128 stands for zero in the data rows.
Here are some rows, each followed by its group. Groups can overlap.
[121 150 151 140 129 116 104 132 122 130 144 163  90 159 106 146 136 173
 147 142 127 162  95 108  84 130 137 126 150 142 107 144 121] 0
[135 106  75 139 108 136  98 137 149 120 134 120 140 118 141 114 165 118
 100 133 112  67 141 124 148 116 147 139 148 104 166 134 129] 1
[134 128 126 143 136 139 117 119 150 113 120 129 141 119 115 123 138 114
 106 136 119 124 145 116 148 138 148 127 128 130 155 123 116] 1
[158 122 108 121 139 143 142 150 105 105 117 102 131 138 154 120 124 115
 136 170 136 156 171 124 158 159 121 120  94 128 147 103 112] 2
[118 140 141 139 113 137 110 138 135 115 135 131 124 154  85 108 149 170
 135 114 118 137  97 150 118 127 116 154 125 133 107 158 134] 3
[ 85 139 162 149 111 108 153 130 108 125 167 193 112 104 154 172 174 202
 161 105 115 164  73 130  81 117 180 109 154 134  82 169 150] 0
[113 132 126  94 129 111 142 121 125 120 137  91 162 132 121 158  85 115
 127 161 126 120 145 132 152 149  83 114 112 130 133 103 104] 4
[115 106 107 147 135 147 116 118 151 108 130 122 126 130  96 120 153 129
 102 123 118 134 134 130 155 137 157  96 153 132 133 138 104] 1
[172 123 131 137 139 168 159 139 128  86 130  91 143 145 112 139 112 153
 122 133 132 133 135 137 136 120 130 122  99 104 115 112 114] 5
[124 127 121 152 125 141 122 125 137 141 114 131 127 119 150 129 147 114
 118 105 137 125 141 128 115 121 147 134 144 128 136 135 153] 6
[157 154 138 136 117 128 134 119 128 136 114 120 134 137 128 124 122 102
 141 108 140 112 135 132 147 122  97 150  94 130  99 135 126] 6
[145 147 118 138 124 136 144 134 104  96 116 114 159 135 130 141 120 127
 123 106 137 119  97 149 135 112 112 140  97  99 100 132 136] 6
[137 114 124 132 124 146 138 138 153 135 126 144 126 119 131 117 100 123
 104 109 133 141 141 138 122 124 115 159 129 106 126 120 146] 1
[133 120 140 125 143 143 140 150 118 118 126 129 108 135 121 110 158 144
 157 120 143 140 119 133 116 132 145 150 134 132 141 119 138] 5
[166 126 102 131 109 116 115 139 141 126 121 111 167 136  97 122  87 122
 116 157 128  70 122 115 141 130  87 142 116 122 102 147 133] 4
[136 164 108 140 135 116 142 119 135 124 128  97 176 104 159 139 105 112
 132 122 131 114 141 125 135 132 103 161  94 102  96 113 116] 6
[139 134 137 104 132 105 146 115 128 120 133 100 150 154 114 161  98 139
 123 156 121 108 140 143 150 143 103 131 118 133 147 111 118] 4
[146 143 123 116 147 144 139 139 107  93 133  94 143 133 120 162 100 113
 126 168 134 128 163 110 147 141 111 128 101 121  97  87  86] 2
[131 105  96  85 121  98 134 114 163 174 129 161  84  97 136 101 152  87
 122 130 106 139 155 150 174 158 126 126 145 162 105 141 124] 7
[134 114  75 106 139 126 161 127 143 110 127 127 143 114 113 112 104 119
 112 136 124 118 158 112 153 123 113 146 135 100 154 113 118] 4
[130 132 104  88 150 159 137 146 146 121 149 104 124 148 116 126 109 127
 109 107 121 142 155 116 142 110 107 128 143 139 179 102 135] 1
[150 199 174 123 113 112 127  93  79 139 148  99 137 141 120 145 149 122
 176  98 119 124  95 137 117  93  89 165  81 111 101 104 115] 6
[154 112 137 133 129 154 115 124 126 117 121 114 121 154 108 126 144 121
 100 119 127 111 122 121 142 111 157 124 132 124 169 130 114] 1
[161 156 137 154 183  56 213  53 103 197  95 103 187  86 206 136  58  71
 152 131 180 100 145  92 121  77 104 112 101  75 186  77 133] 0
[105 170 174 130 145 116  95 105 118 167 171 129 145 164 173 143  90 151
 150 126 107 153  82 116 106 110 139 169 103  99 173 112  74] 6
[131 130 124 116 128 144 110 156 155 107 121 134 110 111 107 104 139 116
 137 133 118 131 145 142 120 152 111 124 133 165 109 136 146] 7
[120 124 122 133 126 126 152 132 106 103 130 142 146 131 138 150 112 142
 125 129 113 123 121 137 144 142 149 124 106 131 133 144 116] 6
[122 105 134 143 103 150 106 161 160 128 110 146  91 102 101 102 157 142
 119 124 134  95 128 134 121 136 157 136 179 133 107 145 155] 7
[134 130 111 139 120 142 125 149 117 104 139 121 147 136 112 147 130 140
 122 134 126 102 130 121 144 141 144 126 127 117 116 137 120] 6
[137 115 148 128 153 119 162 104 131 147 141 155 123 151 142 122 133 150
 169 112 145 144 124 169 127 142 146 131 139 141 126 151 134] 5
[ 92 170 145 168 131  59 166  91  81 114 158 188 148  82 171 182 131 168
 199  80 109 110  92 117 107  99 157  86 114  64 142 158 167] 0
[139 103 131 145  96 136  92 104 126 157 106 129  94 125 137 108 156 123
 113 128 143 110 133 135 115 134 149 151 156 129 122 128 137] 3
[130 138 102 145 126 129 134 127 110  77 127 124 169 138 126 151 102 139
 110 121 134 132 133 129 156 147 107 130 103 124 118 129 112] 6
[126 159 133 133 141 126 149 132 120 110 102 112 161 124 145 150 116 111
 138 100 162 107 116 133 134 121  88 147 120  98 111 125 131] 6
[158 107 118 147 117 148 125 130 116 115  92 146 129 174 105 126 146 135
 119 147 133 111 130 116 127 131 142 122 137 118 137 159 117] 4
[127 154 152 146 155 140 104 155 157 125 142 146 107 130 118 134 131 167
 132 149 126 182 125  99  86 118 124 106 151 158 104 148 109] 0
[109 109  93 144 128 141 119 162 114  88 131 125 145 136 147 124 134 123
 109 143 116 108 113 111 136 143 149 117 117 122 107 132 108] 4
[103 161 160 138 141 115  96 129 138 121 155 160  93 144 118 134 146 153
 124 153 111 185 102  81  98 114 136 115 146 139 108 151  69] 0
[133 134 136 124 127 121 135 122  98 100 145 124  97 147 122 122 161 139
 156 124 139 129 120 141 128 157 138 157 122 128 114 124 108] 5
[ 83 116 145 120 111 114  95 140 171 125  89 156 106 115  96  91 147 111
 116 120 114 114 152 119 138 151 140 135 149 154 118 149 132] 7
[120 110 147 120 121 124 123 132 145 126 120 135  93 122 124 124 147 124
 122 111 120 137 155 106 136 135 149 117 137 126 161 127 115] 5
[ 94  92 110  97 128 146 109  98 134 144 143 104  89 139 120 105 150 130
  87 104 116  84 139 120 158 113 154 115 173 130 163 130 127] 1
[103 167 147 130 114 113 126 124 114 118 170 148 124 110 138 187 152 177
 153  99 104 137  89  85  89 113 161 117 138 116 119 142 127] 0
[127 117  89 138 135 124 119 136 167 143 130 130 132 112 130 126 141 139
 103 121 121 113 156 145 139 140 134 111 138 134 127 150 161] 1
[154 153 126 128 122 131 148 131 117 117 130 108 142 118 137 120 128 115
 136 116 128 106 136 139 149 123 112 154  92 130 113 114 105] 6
[117 124 108 130 129 178 125 166 110  95 151 101 188 152 138 145 108 137
 128 179 141 159 112 167 111 148 102 103 100 158  85 133 144] 2
[125 128 128 118 119 140 114 142 151 118 126 141 116  99 119 103 147 128
 137 125 118 135 141 144 113 142 121 124 139 158 111 129 151] 7
[125  98 109 131 129 146 134 156 136 109 104 137 144 122 125 122 135 132
 113 136 114 105 130 144 125 154 147 120 126 130 155 147 169] 4
[125 132 103  87 144 150 129 113 125 129 147 104 122 162 108 122 119 131
 107 110 120 126 149 114 164 113 112 140 134 123 183 117 113] 1
[191 171 125 141 151  75 194  55  89 163 153 114 154  78 194 196 100 110
 196  85 139 155 150 114 102  51 108  80 107  47 178  79 156] 0
[ 93 141 184 116 121  68 142 108  80 184 144  76 137 130 153 101 130 126
 174 119 138 102 104 141 121 105 104 139 113 141  92 113 144] 2
[130  97  99 122 123 111 116 134 149 125 120 135 115 117 137 130 124 103
  99 138 120  87 164 115 175 137 154 115 142 114 128 139 108] 4
[119 132 127 132 130 166 119 172 109  84 134 107 181 165 126 155 111 139
 133 182 142 145 124 165  93 147 100 112 103 163  83 137 150] 2
[118 142 165 137 124 133 127 125 117 151 120 117 118 157 145 102 164 151
 158 103 133 128 121 163  96 112 156 154 133 160 122 144 166] 5
[111 114 114 126 128 149 129 117 125 162 121 129 117 133 120 110  80 114
  88 121 154 135 145 135 132  82 114 152 128 108 140  91 123] 1
[115 151 188 153 130 104 143 100  89 132 183 221  88 196 183 147 163 200
 173  96 113 166  55 129  70  88 201 159 128 136 155 177  88] 0
[160 146 125 135 147 145 131 144 110  90 121  76 142 129 110 144 117 139
 139 156 136 140 156 115 129 129  96 120 110 126 115 104 117] 2
[141 118 140 152 126 138 127 148 132 111  90 159 127 145 119 120 131 131
 119 131 138 114 140 134 109 128 137 135 135 127 143 162 142] 4
[111 163 175 106 123  91 127 147  99 117 153 110 108 130 123 115 169 139
 176 101 136 140  86 147  74 115 127 171 130 147  92 104 154] 5
[114 122  90 122 140 113 128 151 144 142 131  80 177  87 157 150  87  90
 104 197 125 122 185 102 139 163  95  59 132 150 142  80 130] 3
[197 126 126 140 144 148 166 150 105 129 113 124 154 144 155 111  86 136
 169 155 146 160 141 169  86 123 100 149  81 141 124 108 189] 2
[142 127 126 113 133 101 136 154 153 122 128 114 163 123 115 138  72 110
 124 157 115 108 147 133 139 140  83 144 103 135 131 109 130] 4
[138 100 130 164 127 130 153 138 127 127 107 153 117 115 127 127 158 142
 115 133 153 134  96 115 130 152 175  94 141 123 131 133 144] 5
[126 112 121 152 131 130 104 125 151 120 143 116 133 133 135 147 140 124
 115 114 130 142 139 144 142 152 149  97 128 142 149 119 126] 1
[118 118 131 144 116 152 114 131 128 136 131 132 134 130 123 120 133 174
 128 113 143 148 110 169 111 120 125 124 139 124  82 176 157] 3
[133 111 117 147 124 127 114 126 110  88 110 130 150 147 101 124 109 129
 106 150 127 108 116 130 140 149 122 113 110 121 118 130 116] 4
[143 111 129 165 117 131 124 152 129 100 115 144 138 134 113 130 131 136
 133 140 134  96 115 143 110 146 151 119 135 135 123 140 143] 4
[141 115 115 137 142 152 129 127 148 105 122 127 127 136 109 118 140 112
  92 127 129 111 115 116 146 108 154 110 131 116 175 128 116] 1
[158  90 103  97 104  94 129 121 172 174 109 161  81 101 140  97 174  63
 100 115 121 142 137 113 171 149 146 115 146 173 133 121 128] 7
[135 146 129 148 106 136 123 120 110  86 118 128 146 163 106 142 119 128
 125 106 148 125 113 146 129 111 100 148 108  98  85 154 119] 6
[124 120 151 131 140 139 121 142 149 125 120 143  91 131 111 112 145 131
 123 109 125 129 128 117 126 124 152 131 156 107 148 130 127] 5
[150 112  93 145 112 140 130 124 151 132 116 130 134 133 134 107 157 125
 107 136 125  83 145 128 115 103 149 140 152 107 152 157 154] 1
[119 109 142  99 137 135 154 123 117 140 101 107  91 107 131 132 124  86
 105 146 122 106 156 123 165 137 144 109 108 125 109 100 110] 2
[117 123 131 118 106 115  97 134 167 124 120 136 103 125 100 109 160 132
 121 123 111 116 132 117 127 149 125 141 154 147 112 140 121] 7
[143 193 161 125 146  70 160  49  76 158 120 111 133 101 143 164 105 107
 166 111 145 124 124 103 129  59  92 108 120  64 138 100 129] 0
[140 150 136 131 134 123 107 133 130 124 172 155 107 172 131 177 104 167
 131 154 113 159  98  81  92 129 150 118 135 151 133 109  65] 0
[135 115 115 145 141 155 117 139 160 126 111 141 128 130 123 110 145  98
 102 133 133 121 151 104 162 128 139  99 126 119 155 130 116] 1
[129 107 115  87 143 105 152  73 161 188  92 155  81 119 153  79 146  80
 110  96 110 153 141 163 172 100 146 153 130 107 169 117 122] 7
[ 99 118 166 127 142 108 144 105 126 155 152 141 120 141 119 108 119 155
 182 134 150 145 118 171 123 149 118 132 132 139  92 146 124] 5
[ 90 139 132 138 124 116 152 164 131  92 156 164 124  90 152 175 166 185
 148 101 106 153  88 107  95 132 175 106 148 131 105 154 149] 0
[121 135 126 128 119 146 108 136 125 107 134 126 140 155  98 109 141 167
 128 128 139 119 100 130 125 142 115 161 136 136 116 150 134] 3
[150  99  81 106 125 127 143 126 132 139 105 172 116 128 110 113 104  85
 110 128 135 108 152 118 140 123 127 152 144 131 116 145 141] 4
[108  92 123  92 135  93 155 102 163 193  84 152  72  85 158  91 138  80
 114 107 118 160 174 148 168 129 143 129 153 127 155 119 122] 7
[136 120 156 121 142 153 147 159 113  96 112 137 116 142 128 127 147 136
 158 120 163 128 135 157 100 132 153 136 149 130 127 144 158] 5
[158 124  90 112 134 123 138 119 145 124 128 142 136 145 104 115 109  93
 123 129 114 110 149 105 158 123 106 139 135 117 121 138 101] 4
[109 118 125 117 114 118 107 133 164 114 104 145 102 113  94  90 151 121
 112 131 111 110 136 123 145 139 139 123 151 148 112 139 120] 7
[163 184 158 150 166  67 185  13  63 176 150 118 174  86 216 192  78  94
 193  82 155 133 111  96 114  25 100  87  85  16 214  86 115] 0
[120 126 106 138 109 120 133 154 134 112 144 158 116 103 137 167 140 143
 138 149 130 155 131  99  97 158 124 109 175 163  92 122 122] 0
[113 109 108 158 126 117 116 129 109 103 112 135 146 150 113 114 119 125
 110 153 128 103 121 115 141 144 127 120 105 139 110 137 109] 4
[138 156 142 132 138  70 186  98  87 135 123 138 127 121 195 171 130 117
 143  95 127 112 122  97 115 101 163  99 117 108 153 141 137] 0
Which 5 groups are nearest to each row below, nearest first, going by the distance to the group's nearest row?
[114 150 151 127 138 128  80 150 135 122 176 159 100 153 132 163 136 142
 143 149 108 162  90  82  71 123 131 118 146 138 137 132  64] -> 0 6 5 7 3
[127 141 149 109 121 121 134 128 114 138 153 132 110 139 131 124 141 143
 174 125 129 128 105 143 103 125 142 166 119 141  98 124 129] -> 5 3 0 7 6
[ 98 117 113 124 144 169 114 165 128  91 125 129 143 138 109 123 132 127
 114 120 121 146 112 141 129 141 115 107 144 147 146 146 142] -> 4 7 1 3 6
[106 132 116 108 144 107 129 142 148 127 149 108 172 121 116 151  84 117
 105 158 114 104 133 108 156 167  86 132 123 132 152 110  95] -> 4 6 2 1 3
[ 99 109 135 121 124 143 100 136 128 112 136 158 133 162 113 100 142 135
 127 132 123 137  92 131 121 138 139 128 128 165 152 151 126] -> 3 5 4 7 1
[110  98 113  88 130 119 152  99 149 199  68 170  89  84 143  91 109  53
 113 122 120 168 165 137 175 118 122 135 127 121 138 111 102] -> 7 2 4 1 5
[120 139 129 123 139 155 102 121 128 101 152 110 155 161  82 125 102 161
 108 124 135 136 108 126 132 123  97 136 117 131  91 134 112] -> 3 6 4 5 2
[110 195 224 129 106 112  68  66  79 176 164 108 137 160 111 173 100 153
 180 115 139 113  44 124  81 101  83 215  72  85 110  96  87] -> 6 2 5 0 3
[118 121 148 130 132 152 105 122 127 117 130 149 113 182 103 103 157 151
 118 119 115 150  90 132 110 127 136 127 138 147 161 162 126] -> 3 5 1 4 0
[143 110 113 151 115 139 134 152 135 113 109 138 155 143 136 123 113 150
 122 156 139 124 135 117  99 126 133 125 124 116 141 127 156] -> 4 6 1 5 3
Which 4 groups are nearest to each row below, nearest first, going by the distance to the group's nearest row?
[ 99 115 115  90 133 155 143  98 123 155 143 112 118 139 110 126  84 107
  84 123 130 152 149 119 148  89 104 144 120 104 149 103 108] -> 1 4 2 5
[125 104 146 155  96 114 112 128 144 174 110 144 106 103 140 135 128 119
 117 121 139 129 122 142 102 130 155 114 151 144  99 131 158] -> 3 6 7 5
[137 122 108 125 115 123 109 113 123  95 137 108 153 151 107 116 102 111
 100 140 119 104 132 110 155 126  98 148 104 126 126 130  96] -> 4 6 1 2
[126 154 152 133 165 117 136 130 138  98 146 149 118 139 117 154 126 150
 137 146 125 145 109  98 104 132 112 106 143 136 120 150  93] -> 0 6 5 3
Which 4 groups are nearest to each row below, nearest first, going by the average distance to the group's rows?
[148 132 122 147 129 144 102 135 142 114 128 110 162 129 101 113 104 122
 125 123 134 103 121 131 128 129  91 118 114 139 128 131 134] -> 4 6 1 3
[104 145 120 136 134 143 103 142 145 118 154 110 171 145 104 127  94 139
 111 105 135 116 113 118 139 121  87 145 119 115 115 135 110] -> 6 4 1 3
[178 135 117 111 136 151 150 137 101 123 129 117 148 147 143 122  93 131
 164 165 125 170 165 162 121 134  97 129  65 160 115 111 156] -> 2 6 4 5
[132 108 123 161 144 147 125 125 162 117 116 134 134 120 105 128 133 117
 109 129 131 132 122 146 156 157 146  99 124 134 128 131 129] -> 1 4 5 7
Which 5 groups are nearest to each row below, nearest first, going by the average distance to the group's rows?
[149 122 137 120 114 118 136 119 118 148 132 118 101 108 120 111 124 115
 139 144 132 111 140 119 140 152 140 130 132 148 110 110 118] -> 4 5 7 1 6
[116 130 149 103 117 125 129 127 109 143  98 102 100 125 129 115 117  85
 119 151 129 115 165 120 154 124 117 141 101 113 113 110  95] -> 4 6 1 2 7
[134 100 105 124 136 161 144 116 117 149 147 134 119 139 114 107  97 131
  88 122 143 138 112 160 142 108 127 163 125  85 142 109 130] -> 1 4 6 5 3
[128 100 114 128 134 152 137 153 128  99 114 123 145 116 136 122 123 141
 114 143 123 114 127 139 121 149 142 138 130 129 156 128 140] -> 4 1 5 6 3
[111 130 165 116 137 119 138 115  99 119 127 132 119 175 119 124 131 152
 158 112 156 125 120 159 112 136 139 152 150 138 114 147 144] -> 5 3 6 4 1
[ 92 117 143 139 104 148 100 137 148 143 128 133 118 122 120 111 138 145
 126 110 140 152 114 164 123 124 125 133 139 132 101 149 152] -> 3 5 7 1 6
[139 130 172 119 123 139 128 146 113 156 132 102 116 162 142 110 169 143
 167 104 135 125 110 163  92 120 142 149 136 161 114 147 150] -> 5 3 6 1 7
Which 4 groups are nearest to each row below, nearest first, going by the distance to the centre of the group?
[ 86 103 121 106 108 109  98 142 160 106  96 151 109 117 110  99 150 114
 112 127 104 106 141 115 161 151 132 129 155 142 118 145 106] -> 7 4 1 3
[127 113 116 110 131 153 137 108 124 167 123 129 121 117 119 111  68 107
  94 134 139 143 154 119 155  95 113 145 110 108 139  94 113] -> 1 4 6 2
[127 128 121 121 123 147 116 140 125 111 137 119 135 155 101 116 143 154
 117 108 130 108 102 121 129 122 116 145 147 128 138 126 132] -> 3 1 5 4
Which 5 groups are nearest to each row below, nearest first, going by the distance to the centre of the group?
[161 158 118 140 119 113 146 102 117 134 124 117 157 127 132 140 103 104
 132 121 147 106 144 125 142 126 116 152  95 117 100 129  99] -> 6 4 2 3 1
